(in the rows, 128 means zero)
Each path is a new rotation, seen through one point. The rows after it are directions, each followed by how far the rotation turns it, in deg/step (0 if it stays put).
Each turn is a multiple of 5 degrees from 10 to 175, or 0.
Each row of a path follows its step; steps can be skipped.
Rotation 1:
step 1: [129 123 125 134 129 133 127 128 109 139 135 128 124 125 131 134 128 120
 120 133 118 136 123 132 127 138 128 137 131 134 127 131 123 115 129]
step 4: [126 133 113 131 130 128 124 128 127 141 131 142 131 130 132 135 127 130
 131 137 136 132 117 134 129 127 132 130 117 138 127 136 129 121 128]
step 5: [124 135 119 115 128 114 132 126 133 137 125 130 137 117 135 121 127 126
 116 132 120 133 123 131 132 130 130 124 128 126 134 127 135 126 138]
step 6: [136 127 121 136 128 132 132 131 129 122 131 135 135 118 143 111 120 131
 128 127 123 121 124 132 128 134 128 134 134 121 122 134 135 135 131]
step 7: [126 129 115 132 130 119 125 130 140 118 136 136 128 139 123 122 128 138
 140 132 125 129 123 127 129 130 131 139 123 127 123 130 123 120 134]
step 9: [133 120 118 125 125 139 133 125 128 131 149 122 118 128 135 128 127 131
 119 130 125 127 131 134 133 135 133 132 134 122 129 133 138 127 128]
step 10: [131 133 120 132 131 130 127 119 126 124 138 118 127 125 115 123 132 125
 136 127 126 134 121 118 131 128 134 140 143 123 135 123 126 122 136]
step 14: [129 140 128 137 121 121 123 114 132 133 123 129 128 121 132 123 125 135
 132 126 131 128 127 138 131 125 131 138 125 118 116 141 133 126 129]
Directions:
[130 128 127 127 127 129 126 128 133 135 127 132 125 131 127 129 127 125
 128 129 124 126 129 128 127 129 127 126 126 133 129 127 125 128 128]
95
[124 128 123 129 129 125 128 123 132 126 129 129 127 132 126 129 128 128
 125 128 130 127 130 131 132 125 129 127 129 125 130 127 126 127 127]
145
[125 126 127 129 131 128 128 131 130 125 127 126 130 129 126 128 126 130
 127 127 129 126 127 126 127 132 123 132 124 129 129 128 124 131 127]
80
[122 123 128 127 128 131 126 127 127 131 128 126 128 129 129 126 129 127
 125 132 125 130 124 128 129 127 127 127 128 126 127 127 130 132 128]
95
Rotation 2:
step 2: [135 137 127 127 121 134 137 131 129 139 126 132 126 120 126 128 132 128
 134 138 141 133 120 136 126 121 120 132 135 136 126 135 115 124 138]
step 3: [130 125 123 132 122 137 130 122 131 123 126 130 134 135 138 139 137 132
 127 122 131 143 119 126 118 125 137 126 126 117 132 125 119 121 134]
step 7: [129 135 125 124 142 136 129 119 139 136 133 127 121 129 130 136 114 138
 131 123 135 131 132 130 128 139 118 132 125 132 131 120 121 122 129]
step 8: [118 121 129 114 127 132 118 136 127 129 129 120 132 127 139 129 128 144
 137 130 132 127 113 128 135 125 133 139 127 124 136 125 128 123 128]
step 9: [137 123 126 129 125 127 132 125 123 128 146 136 124 131 129 131 128 122
 136 128 128 116 121 132 131 130 135 133 140 125 132 118 139 130 140]
step 10: [125 130 132 126 128 137 132 119 130 123 125 142 115 130 117 126 134 120
 130 138 126 128 122 129 138 138 120 130 126 119 139 129 119 127 124]
step 12: [127 136 140 127 134 128 128 132 127 128 131 141 133 122 136 128 110 131
 135 126 124 117 129 131 138 124 125 113 126 126 122 119 132 122 129]
step 14: [130 128 125 126 129 137 128 121 134 114 137 125 137 126 130 136 130 116
 133 130 116 127 128 130 110 125 125 138 128 118 126 126 132 118 126]
Directions:
[127 126 127 127 126 125 128 132 128 129 127 128 124 125 126 130 132 130
 126 127 129 130 125 129 126 126 128 126 122 127 133 126 128 128 125]
140
[127 127 130 130 128 126 129 131 133 130 125 129 126 131 126 128 127 130
 129 131 126 130 131 132 132 127 126 131 127 128 130 131 127 126 131]
135
